Rows swapped in pairs by one turn or mirror: which row each one swaps with
J379: [-12  -1   0  12   4   3  12  -8  -3  -2  13  -3  -9   7 -10  -1  14   3
  -1  -9  -3  -8   2   6  -8   5]
J293: [  0  -2  -4  -1  -2   4   8   4  -6   2  -3   9   3   5 -13   6  -5  -7
  -4  -6  -7  17  17   5   0 -18]
J920: [-25   2   1   3  -1   4  11   1  -2  -1  -2   3   0  11   4   0  -3 -14
  -2  -8   0  -7   4  10  -2   1]
J974: [ -8   1  -8   2   3   0   5   5   6  -1   5 -21   3   3   2   2   2 -11
  -3  -4  -5   2 -12 -20  -2  -6]
J171: [ -9  -3  -7   1  -1  -4  -5   8  -6   2  -1 -23  -9  -1 -18   2  -2   3
  -1  -4   0   8   7 -12  -8  -2]
J842: [-13  -1   0   7   7   6   9  14  -6  -9   6  -3  -9  -2  -4  -7   8  10
  -4  -1 -12   0  -5   0  -7  16]
J726: [ 26  -3  -3  -1   1 -12  13   8  -3  -4  -6  -4   0  -4 -10  -1  -1  -1
  -3   1  -7   0   1  -3  -3   5]
J505: [-11   1   4  -5   0  -1  -1   8  -1   2   0   1  -8  11  12   7   7  20
   5  -3 -18  -3   6 -11  -2   4]
J629: [ -8   4 -13   5   5  16   4  -7  10  -4  -7  17   6   1  -2   4   3  13
  -4  -3  -8  -9   8  -3   3   9]
J882: [  7   6   2   2   0 -11 -11   8   6  -6  -6 -22   7   8  -6   1  -1  -3
  -6  -5   5   8   1  -1  -5  -2]
J41: [-19  -1  -7   5  -1  10  -7   3  -2  -1  -3 -16  -2  -3  -4   0   0 -15
  -4  -4  -7  -7  -6   7  -5  -8]
J126: [  5  -7  -1  -1 -11  -1  -9   7   4   0 -14   2   6   0   5   1 -16   7
   2  -8 -15  -9  -2 -12   2 -11]
J458: [ -1   7 -12  -7   5  -7   4   0  -4 -12  10  -3   6  -8 -19   5  -3   3
  -5  -1  -3 -10  -8   4  -3  -2]
J163: [  0   0  -2   3  -1   5  12   3  -2  -1   6 -12   6   3   4   2  -2  25
  -5  -6  -7  15   0 -11  -1   9]
J215: [  3   2 -10  -4  -8  -2  -1   7 -14  11 -10  -8  -1   6  -6 -15   4   2
  -1   1   9  -8  -4  -7   5  -6]
J185: [ -4  -2  -9   8  -3  23  -6   8   0  -2  10  13   0  11   8   0   0   9
  -2  -3  -4   5 -10   3  -1  -4]
J485: [ -5   2 -10  -1  -3   4  -4   6   2  -1  -9   6   1  -6  14   0   1 -22
  -1  -2  -3   3   2   6  -3  -5]
J256: [ -1 -11  -1   7   0   8 -21   7  -7  -2   2  -2   0   8 -10   2   4   0
  -4  -3 -10   6   3  15  -2   2]
J444: [  1  -5  -8  11   4  -2   3  -8   5  18  -3  -1  -6  17  -9 -10  -1   9
   0 -13  -1  -5   5  -6   6  -1]
J597: [ -1   4  -3   1  -1   0  11   2  -3  -2 -24  19   0  -2   4   1  -1  -3
  -2  -4  -9   1  -2   8  -3 -14]
J393: [ 6  4 -6  3  1 -2 -2  8 -2 -2  1 14  2 -1  2 -4 -4 31 -3 -3 -9  5  4 -2
 -2  2]
J317: [  7  -6   1  13  -3   5   0  -6  -3  11  -9   0   2  14  -4   2   0  -3
  -2  -9  -7  -1  15 -12  -3 -21]
J208: [  0   1 -15   6   2  -3  26   8  -2   1 -10  -3   5  12  -8   1   4   1
  -4  -7  -7  12   1 -15  -3  13]
J524: [  4  -3  -4 -15   0  -7   2  18  -3  -1  -7  -5   0  -3   4   6 -15   2
   7   1  -6   3   3  -4  -7  11]
J574: [  0  -4  -6  18   5   9  12   7   5   2  -2  -2  -4  -7   1  13   0   4
  -5 -20  -2  -4  -3   6   3  13]
J720: [  3   0  -6  14 -12   4   9  -6  -4  -1 -12   1   0  19  12   2   8  -1
   0  -9 -11  -5  -2  -1  -3 -14]
J460: [ -7  -2  -2  -2  -2   0  -3  -4  -4   6  -4 -17  -6  -1  -4   9  -7  16
   3 -12  -1 -11  12 -13   4  -6]
J671: [ 12  -1  -1   6  -2   0   8   6  -1  -1   4  -4   4  -1  -8  -1  -4 -13
   1  -4  -9 -11   5 -27   0  -1]
J36: [ -8  -8   2   1  -2 -16   4   6   1  -1  -8   8   8   3 -11   3  -1 -10
  -1  -6  -4 -18  -7 -11  -3   4]
J172: [  9  -8   9  -6  11  -8  -2   1   9   0   3   3 -12  11  -6  -1  -6   9
  -4 -10 -12  -3   3 -10  -7   0]
J209: [ 11  -2  -9   2   0  16   2   4  -3   2  20  11  -1  -5   4  -1  -1   1
  -7  -6 -12   5  -3   0  -5  -6]
J438: [  2   1   3   3  -1  -9  12   5   5  -2  -8 -25   0  -2  -1   4   2  -6
  -1  -5  -2   5  -3  -3  -5  12]
J92: [  0  -2  -8   9  -8 -10   8   7 -10  -1  -4 -14  -7   0   2   5 -10   5
   1   4  -9 -11 -13   7   6  -3]
J898: [ -9   1   6   7  -3   7 -13   1 -10   1 -18  -2  -2  16   1  -1  -4  13
  -2  -1  -9   0   0 -12  -2   2]
J513: [  6  -3 -11  12  -6   9  13 -11   6   5 -10  10  11   5   0   7   2  -8
   0 -18   1  -2   1   3  -2  -1]
J916: [ 14   1 -10   3   3  -6   9   9   3   0 -16   2  -2   5   1  -1   9 -18
  -4  -3  -3 -10  -4   0  -3   9]
J322: [ 14  -8   2   2  -1   6   4  10   2  -4 -11 -13   3   7 -21   6   0 -14
  -5  -1  -9  -1   5  -6  -2   3]
J34: [  1  -5  -5   6   1   6   2   8  -5   7  -2   2   5  -1 -19   8   0 -13
  -4   0   5  -7  14   5  11  -8]
J362: [-10   6  -4   2  10  10   4   6   0   5   8  -6 -10  -2 -19  -5   4   5
  -5  -8  14  -4   1  -2  -5   1]
J643: [-15   9  -8  -1   2   7   1   5  -4   0   8   9   6  17   5   2  -3   9
  -3  -1  -5   4   1   3  -7 -20]
J481: [-10   7 -12   2  -1  11   3   6   4  -3 -12 -16   1   1   0   0   1  26
  -6  -4  -5   4   1 -10  -4  -7]
J639: [ -7  -5 -12   5  -2 -16   0   7   3   3  11  16  -5  15  -8  -3  -3  -4
  -1  -2  -9   4   1   5   0   4]
J179: [ -7   7   4   2   6  -5   7  20 -10   0  12  -6  -3  -2  -1  12   0  -2
  -4   1  -6   4 -10   5 -12  -3]
J221: [-13  -4  -3   5  -3  11  15   2  10  -2  -2  19   0   2  -9   5  -5   3
  -4   1  -8   0   9   7  -2   9]
J585: [ -6  -5   3   8  -4  14   5   8  -9   2   8   7   8   0 -17  -4   2  -4
  14  -1   7  -6   0  -3   0  -2]
J105: [  1   1  -7  -1  -2   5   0   7  -4   0   0  -3   5  -2 -11   4  -1  29
  -5  -8  -2   2  13   0  -6 -15]
J966: [ -1   1 -15  -2  -4  -1   1 -14   2  -8  -7 -10  11   9  -2  -4   1   5
 -13  -5 -13 -12  -5 -13  -4  -2]
J452: [  9   5  -8   1  -7  11  12   7   4  -2  -9  -8 -10   3  15   1   2   1
  -7  -4 -12  13   0 -14  -6  -7]
J469: [ -2   6  -6   4   4 -12  -2   6  -4  -2  -9   8  -7   1  11  -6  -2  20
  -5  -2 -11  11  -7  -1  -4   1]
J848: [ -2  -4  -7   7 -13   5   8   4  -6   1 -10  13  -1  16  11   6  12   2
   6  -5 -17 -11  -3   4   5  -4]
J410: [ 15  -5   2   2   4  14  -6   7  -5  -3 -14  16   1   2   7  10  -3   9
  -2   4  -4   3   2   1   1  -1]
J650: [  4  -6   4   3  -2  -5   4  -1  -2  -1  16  -5  -7   4  -5   0  -2 -19
  -2  -6 -13  -3  -5 -14  -1  -5]
J127: [  1   9   0  -3   1   8  22   0 -10  -1  -6   0  -2   6 -14   2  -1   3
  -3  -4 -12 -13  -5  11  -6 -15]
J156: [ -4  -1 -11   1   7   9   2  11   7  -2   9   9  17 -12 -14   6  -3  -6
   0  -3  -8  -3  -7  -1   1   0]
J919: [ -8  -5  -2   5   8   5  16   5   2   3   6  10   4  -3 -13   3   5  -7
   9  -2   5   0   2   5  -2  15]
J204: [  1  -6 -12 -14   6  -3  -6  18  -1   4   4   2   7   0  -8  -5  -5  -7
  -2  10  -2   1   4 -12   5   3]
J613: [  6   7 -13   1 -12   3  -5   2   5  -1 -18  -3  11  12   4  -8  -7   8
  -7  -2  -9  -3 -12 -11   1   0]
J251: [ -7   9 -11   6  10   3   4   3   0 -17  12  -4   2  -6 -12   8   2   1
 -11 -11   1   0   3   4 -12  -7]
J119: [  9  -5  -8  10   1  17   0   5   9  10 -10  17   5   8   1   4   0  -6
   0  -5  -7   4  12  -6   2 -10]
J567: [  4   5  -7  -2  -5  -2  13   3   9   4 -12 -16 -13   5  12   9  -8   3
  -3   2  -2   0  -1 -10 -10   4]
J387: [  8  -2   0  13   8   7   9  10   7   1  -4  14   1  -8 -19  10  -1   5
  -2 -13  -7  -1  11   3  -2  -7]
J222: [ 12  -9 -11   4  -4   9  11  10  -6   0  -6 -10  -2   6 -13   4  -3  17
  -1  -4 -12  11   0  15   1  -8]
J522: [-18  -1  -8 -10  -2   3  -5  10  -4  -7   1  -6   5  -2   7  -1   2   6
   4   9  -9  -3   4 -12   0  10]
J718: [  4   5  -5  -5 -12  11  -3  18  -4   2 -11  15  -1   9   2   3   5   7
  -4  -8   4   4   1   9   0 -11]
J829: [-14  12  -2  -2 -15   7   0   0  -1   2 -13  -1  -3  15   2 -10  12  11
  -6 -12  -6   1   1  -9  -8  -3]
J90: [ -2   5  -2   7   4  -2  16   5   0   2  -6 -19  -6  12  -8   6   7  10
  -4  -8  -4  -1   6 -21  -7  -9]

J522 swaps with J485
J179 swaps with J36
J185 swaps with J613
J34 swaps with J171
J650 swaps with J458
J126 swaps with J643
J966 swaps with J209

Rows swapped in pairs by one turn or mirror: which row each one swaps with
J697: [  7  -3   0  15   6 -11   2   4  21 -14   8  -1   3  -7   6  -6  17  11
   1  -4 -20 -10  -4   2   6]
J81: [ 13  -3   0  -9  13   4   2   1  -1 -10   5  -1   5   9   0   2  -8  -1
  -2  14  15 -15   1   7   1]
J168: [ 25  -5 -11  -1   5 -12   2   6   7  -5   3   8   1   1   6   9  -2  -1
  11   6   4 -13  -3  13  13]
J193: [  8   7  -1  10  -3 -13   5   0   3  -5   3   9   5  -9  -5  -6  18  10
  10  -2 -11 -15  -3  -2  10]
J721: [  3   2  -1   1   6   0  10  -1   1  -6  16 -17 -15   4  12  -4  11  15
  -7  -5  -8 -12   8   4   8]
J135: [  9   5  -6  -2   1 -11  -6  10   0  -6  -2 -12 -15   7   6   8  13  11
 -10  -3  -4 -17  -5  11  -1]
J20: [  3  -2  -2   3   0  -2   8   0   3  -2  14 -18 -14   4  11  -6   9  13
  -8  -7 -12 -11   8   3   9]
J521: [ -2 -10   0   5   2  -6   4  -9  11 -14   3  -7  -5 -10 -13   7  16   8
   7  -2   2  -2   6  18  -7]
J609: [ 16   7   0 -12   3   9   9  -2  -6  -7   7   3   6   8   0  17  -2   9
  -1   6  -6  -3   9  -3  11]
J773: [  0   5  -2   0   7   0  15  11   7 -12   8  10   3 -10 -10  -6  -2  -9
  -9  -1 -14  -6   5  -2  -1]
J282: [  9  -8  -7  -2  17   9   5   6  17 -27   2   3  15   4   3   7   0   0
   1   8   1  -7  -3  12  -1]
J285: [  6 -10  -7   2   7   0 -13   3  19  -3  -5  -7   7   6   5 -11   5   5
  -6   6 -11 -16  19   2   6]
J912: [ 10 -12  -3   8  -6 -12  -4  12  11  -8 -12 -11  -1  -7   8  10  13   9
  -3  -1  -6   5  10  11  10]
J851: [  0   2   3  15   3   0  12  14   0  -9   4  -1   0  -9   1  -9   5  -4
 -12  -1 -20  -8   2  -3  -8]
J177: [ 12  -9  -4   5  17   4   4  10  22 -25   1   4  16   3   5   4   6   5
   1   1  -9  -7  -3  10  -1]
J802: [ 20 -11   0   0   1  -7  -1 -10  -3 -11  -1   4  -6  -1   2  10   0  -7
  -4   5  -8  -9  21   5  -9]
J601: [  7   4  -3   4   4  -6 -10   7   0  -5  -7 -14 -17   4   4   6  11  11
  -8  -5   2 -15  -3  12  -6]
J150: [  5   5   2  -6   5  -1  14   3  14 -16   4  13   5 -10 -18   2   1  -6
   0  -1  -9  -3  10   1   1]
J735: [  3   0   0   0   1   0  11   1   3  -2  11 -17 -16   4  13  -5   7  13
  -5  -8 -11 -10   8   1   9]
J615: [  8  -2   1  14   1 -14   5   1  13 -12   9   3   5  -8   0 -11  17  13
   2  -4 -16  -8  -3  -1   6]
J176: [  9   1  -4  -1   1 -10  -9   9   5  -6  -3 -12 -19   5   6   6  11  13
  -8  -2  -5 -16  -5  13  -5]
J908: [ -4  -8  -2   6   0  -7   1  -6  12 -14  -2 -10 -11  -8  -8   6  15  11
   5  -3  -2  -5   1  19 -10]
J995: [  1   0   2  17   3   1  15  12  -1 -10   5  -7   0 -17   3  -5   4  -4
  -4  -2 -16  -9   2  -1 -12]
J786: [  3   9  -8   1  -3  -3   5   0  -4  -9  -5  12  12  -9  -8  -1  13   2
  12   1  -3 -14   8  -2  15]
J771: [ 12  -3   1 -10  12   3   6   1  -4  -7   3  -3   5   7  -1   4  -7  -3
  -4  13  13 -16  -2   4   2]
J44: [  4  -2   0  -3   6   0  14  -2  15 -17   6  12   6 -13 -19   3   4  -5
   6  -2  -6  -1  10   5   2]
J907: [ 19  -8   1  -1   3  -4   3 -13  -8 -12   7   4  -3  -1   0  11  -2  -8
  -2   5  -6 -12  16   5  -9]
J931: [  1   3  -1   5   3  -2  14  15   8 -13   6   9   2  -6  -6  -9   1 -10
 -11  -1 -16  -8   6  -6  -4]
J449: [ 13  -5  -5  -5  13   4   1   6  -4 -14  -3  -2   5   7   2   5  -8   1
  -5  11  16 -15  -1   4   1]
J941: [ 11   7   9  -9  -6   3  12   6   7   0 -10 -10  -6  -2   6   4  -6  17
  -1   9  -4  -1   7   0  -1]
J363: [ 20 -12   2   3  -3 -10   2  -8  -2 -10  -5   3  -8  -5   0  14   1  -3
  -3   7  -9  -7  18   6  -9]
J12: [ 18   6  -2 -13   6   8   9  -3  -4  -5   5   4   7   7  -2  18  -5   4
   2   5  -6  -3   9  -2   8]
J752: [ -1  -6   5  18   5   3   9   7  -3 -13   3 -12   5 -18   1   4   8  -8
   4   1  -6  -5   6  -2 -10]
J913: [  5   0   0  -3   3   0  13  -3  12 -14   5   9   6 -10 -21   6   2  -5
   4   5  -2   2  10   6   1]
J835: [  5  -6  -8  14  -3  -5  -4  16  12 -12  -9  -9   5  -2   9   8  18   8
   0  -3  -6  -4  10  12  15]
J657: [  1   9 -12   4  -5   1   1   7  -1  -9  -7  10  17  -6  -6   2  11   4
  10  -2  -1 -11   8   4  16]
J386: [  5   1  -3   1   0  -7  -7   8   3  -6  -3 -15 -15   6   5   9  12  13
  -8  -4   0 -16  -5  15  -7]
J330: [  5  -8   7   9  11   6   9   3   3 -11   1 -14  10 -11  -3  15   1  -8
   4  10   3  -5  15   0  -8]
J727: [  0   0 -11  10  -5   4  -1  16   7 -16 -11   1  14  -4  -1   6  15   1
   7  -4  -4  -7   9   6  15]
J795: [ 13  -6  -3 -10  14   4   4   4  -1 -14   2  -2   8   8   4   5  -6  -1
  -2  11  16 -14  -1   8   0]
J969: [  2  -7   6  17   8   5  14   8  -1 -11   2 -14   6 -15   3  14   6  -6
   2   3  -4  -5   5   3 -11]
J662: [ 12  -9  -5   3  18   6   4   7  17 -26   2   5  17   5   4   4   4   2
   2   8  -1  -8  -1  11  -1]
J101: [  6   5   0   5  -4 -10   1  -1   0  -5   1  10   7 -14  -7  -6  18   6
  10   1  -8 -15   1  -3  10]
J511: [  9   0  -6  -1  -1  10   0  -1  17  -6   0  -1   2  -2  -8   8  -7  -6
   4  10  -4  -6   3  13 -18]
J289: [  9   6   5 -11  -2   8  14   2   2   1  -8 -10  -4  -2   2   5 -10  14
   1  11 -10  -3   9   2  -2]
J500: [ 6  6  3 -8 -6 14 13  1  5 -2 -6 -7 -3 -4  3  6 -8  7  6 13 -4  3  9  6
 -5]
J984: [  2   7  -8   9  -2   5   0   0   5 -20  13  -5  -3   1  23   6   8  16
  -5   6  -6 -15  11   3   9]
J153: [  9  -8 -10  -3  -1  -1 -12   4  14   0  -5  -9   2  11   5 -11   5  10
  -4  -2 -18 -15   9   6   6]
J924: [ 10  -9 -16  11  -2  -7  -8  -5  13 -17  10   0  -3  -4  16  -2   9   6
   3   3  -2 -16  -2  16   3]
J479: [  0  -5  -3   9   1  -6  -1  -5  12 -13   1 -12 -11  -6  -5   6  19  13
   5  -2  -2  -6  -3  20  -9]
J389: [ -1   0 -12   8   0   2  -1  16   8 -12  -8  -4  14  -2   2   9  17   5
   6  -3   1  -5   9  10  18]
J911: [  9  -6   6   8  12   4   4   1  12 -14   5 -13  13  -4  -2  14   2  -6
   0   9   6 -12  23  -2  -3]
J646: [  6  -4  -1  16   4 -10   5   3  18 -13   9   2   7  -6   0  -6  19  12
   3  -5 -19  -5  -3   1   3]
J790: [ 15   5   0 -14   4   8  11   0  -3  -6   2   2   4  10  -1  18  -6  10
   0   4  -8  -1   3   2  10]
J714: [  6  11  -2   0   3  -2   3   1   1 -18  14  -2  -2   2  15   6   5  16
 -12   9   4 -13  18  -2   9]
J863: [  9 -11  -8   1   1   0 -14   2  15   0  -6  -8   4   8   5  -8   3   8
  -6   2 -14 -16  17   2   4]
J587: [  4  10  -5   4   1  -1   2  -3  -1 -16  13  -2  -4   6  19   4   5  16
 -10   5  -2 -13  17   3  12]
J224: [  2  -1  -4   7   8  -4  -6   7  14   4  17 -14  -8   0  -8   4   0   0
  -8   2  -4 -13   3  10  -9]

J193 swaps with J773
J790 swaps with J721
J908 swaps with J662
J386 swaps with J795
J924 swaps with J511
J802 swaps with J863
J984 swaps with J500
J177 swaps with J521
J479 swaps with J282
J913 swaps with J697

